Rotation paths and how fast each direction turns (deg/step):
Each turn is a multiple of 5 degrees from 10 to 175, or 0.
Each row of a path follows its step; steps can be skipped.
path 1
step 0: [-13  21  18 -25  10   4 -13  22   4  -3   2   3  11  14 -13  -3  12  -8
 -10  -2  10 -10  20   0  18 -17   6 -14 -21 -19  -2   5  -7  18  16  14]
step 1: [ -7 -25  -1  10  -2  18  -7 -15   1  26  -7 -11   0 -21  -6   0  11 -13
 -21   4  -1  -3   9  14 -11 -16  14  16   3 -16  15   1  -8   3  33   1]
step 2: [ -6 -10  -1  -9  25  -6  15 -20  11  23   9   0 -20   7   5   9   0 -12
  13 -14 -36  17  -7   3   3 -13 -15  -1   1  10   2 -16 -21   8  -4   0]
step 3: [ 19  -2  17 -22   5  17  -9  17  28 -20  13   9   8  33  10   0  -1 -10
   1 -16   2  -6  -1  18  -8  -4  -7 -20  -5   1  -6  -4  -1  10  18   0]
step 4: [ 28  -9  -2   4 -15   7  -3   3  -8  11  -6 -11  -4   0   4  -3  25 -28
  11  22  20 -10  10  10   5 -25   7  13 -11 -21  -6 -14   0  -2  16   2]
step 5: [-15   1   5  -7  15  -5   0 -16   6   4  13 -16 -14 -23   1   7  14  -3
  -2   0 -22  -2  19 -14  32 -11   7  -5 -17  -5  -1 -11 -14  32   2   9]
step 6: [-17  -2   3 -11  15  21  -2   8  29   0  -7  20   9  11 -18   2  -5 -15
 -20 -31 -12   8  11  12   0  -9  16   4  11  -7  -1   3 -10   2  23  -6]
step 7: [  9 -27   9  -2  -1   7   4 -12 -17  17   2   2  -2  24   2  -6  12 -22
  19  -3  -7   7  -5   8 -29 -19 -18  11 -14 -15   9   3 -11  -9  17   9]
step 8: [ 11  11  13  -4  12   2 -11  -6  18   6  20 -13  -7  -5  22  -1   0 -11
  13  16  -8  -8 -16  19   9 -20  -4 -21 -21  10   4 -13 -11  30  -5  -2]
step 9: [ 12   2 -10 -28   4   0  -1  20  22  10  -2   1   1   9  -6   5  10   1
 -20  -2  13 -12  25  14  16  -8  14  -1  11 -16 -13 -29  -5   7  19   5]
Speeds:
[ 6  6  5  4 -6  1 -6  3 -4  0  8  4 -8 -2 -3 -1 -2  1  2 -4 -7  6  4 11
 -5 -2 -3 -4 -4 -8 -6  0  6 -4 -6  1] | 85
[-5 -7 -5 -4  1  1  2  3  5 -6  3  3  1  7 -5  7 -9 -4 11 -3 -3  7  4 -4
 -2  0 -4  5 -1  3  1 -1 13  0  3 -4] | 95
[-6  6 -7 -2 -2  2  1  8 -8  4 -1 -8 -1 -3  5  7  0  1 -7  4 -2 -1 11  2
  7 -2  6  4 -4  0 -2  1  9  5  3  5] | 80
[ 5  0  0 -4  5  1 -4  0  0  5  3 -3  2  6 -6 -8  9  0 -1 -4  8  1  6  4
  2  5 -1  5 -5  7 -3 14  4 -5  3 -4] | 115
path 2
step 0: [-15  -2   1   8  15  32  -4  -7  12 -28  25 -23 -20  -8 -13 -32 -13 -11
  -9  -2   3   1   2   7   0 -14 -22  10  28   3   2   5   5  -9 -19   6]
step 1: [-25  13 -14  33 -15  32  12  -1  -5  -2  10   1  -7  -4 -22   0  -3 -29
   7  10  -3   6   5  18  22  10 -17   4   5   0   6  17  12 -26 -19  -7]
step 2: [ -6  11   0   5 -24  -8  22  23   5   2  14 -16  -4  -2   1   0  -8   1
  42 -14 -17   4   1  21  22  17 -15  -6  17   7   9   6  -3 -36   1   4]
step 3: [-29  11  33  15  -2 -18  -6  25  18   3  28  -5  19  20  15  10  -5   0
  19  -5  -3 -15  -4   7   1  21  -7   4   5 -12 -21   8 -13 -19  -7   4]
step 4: [-15  -2  32  -2  14 -12 -23  26   2 -22  35 -11 -22  -4  -5  -8 -13   3
  10   4   7   7  21   6 -17   6  -6   9  23  -5  -8   7 -12  12 -20  -9]
step 5: [-25 -11  29  29   1  13   5   8  -8  -1  13   5 -17   8 -23  -8  -2 -27
 -12   7 -14   7  18  -1  -2   5 -18  18  14  15   7   1   3  20 -13 -29]
step 6: [ -8  -7   4  15   2  23  21   5   6 -16   8 -22 -11  -5 -12 -25 -19  -9
   4 -16 -35   3  -9  -6  16   1 -27  10  24  26  12 -12   6 -10  -2   4]
step 7: [-31  13  -3  22  -2  30   6  -9  12  -9  18 -17  17  -3  12  -7  -3 -23
   2  -4  -4 -19  -6   6  21  11 -16   1   8   0 -15   5   1 -36 -17  18]
step 8: [-11  21  -4  -2 -11  -4   8  17  -3 -20  32 -18 -11 -14  -6   1  -2   2
  26  12  11   1  19  23   6  14  -3  -7  13 -11  -8  17   8 -36 -25   5]
step 9: [-24   4  30  20 -22 -23  14  26   2  17  23   5  -9  25 -10   7  10   1
  15   4   1   4  11  27   3  10 -10   3   9  -3  -2  18  -3  -9  -8 -21]
Speeds:
[ -6   6   6  -7   4   4  -2  -3 -10   2  -4   2   2   3  -1  -3  -5   6
   2  -9  -1  -5   1   3  -3   5  -3  -6   6  -3  -3   3   8  10   4  -5] | 60
[ -2  12  -3   5  -6   7  -6   1   3   2  -3   6   6 -10   1  -3  -2  -3
   1   2  -6   5  -2   1   4   1   1   1   6   1  10  -3   1   6   6   8] | 70
[  2   1  -1  -5  -4  -1   6  -1  -8  -1   2   4  -1  -6  -4   4   3 -10
   5   5   1   4  12   3  -2   3   5   0  -3   8   7   2   5   0   1 -12] | 100
[-10   0  -7  -1   1  -1   8   0   3  -7  -9   3  -4   2   3   2   0   4
   1   0  -2   6  -1   4  -1   8  -8   2  -6   8  -3  -2 -10   3   8   0] | 90
[ -3   1  -9   3  -1   5   9  -8  -4  -3   6   2   5  -1  -1 -10   7  10
  -7  -1   1  -3  -1   4   3  -3   2   0   1   8   0  -3   7  -3  -8   2] | 55
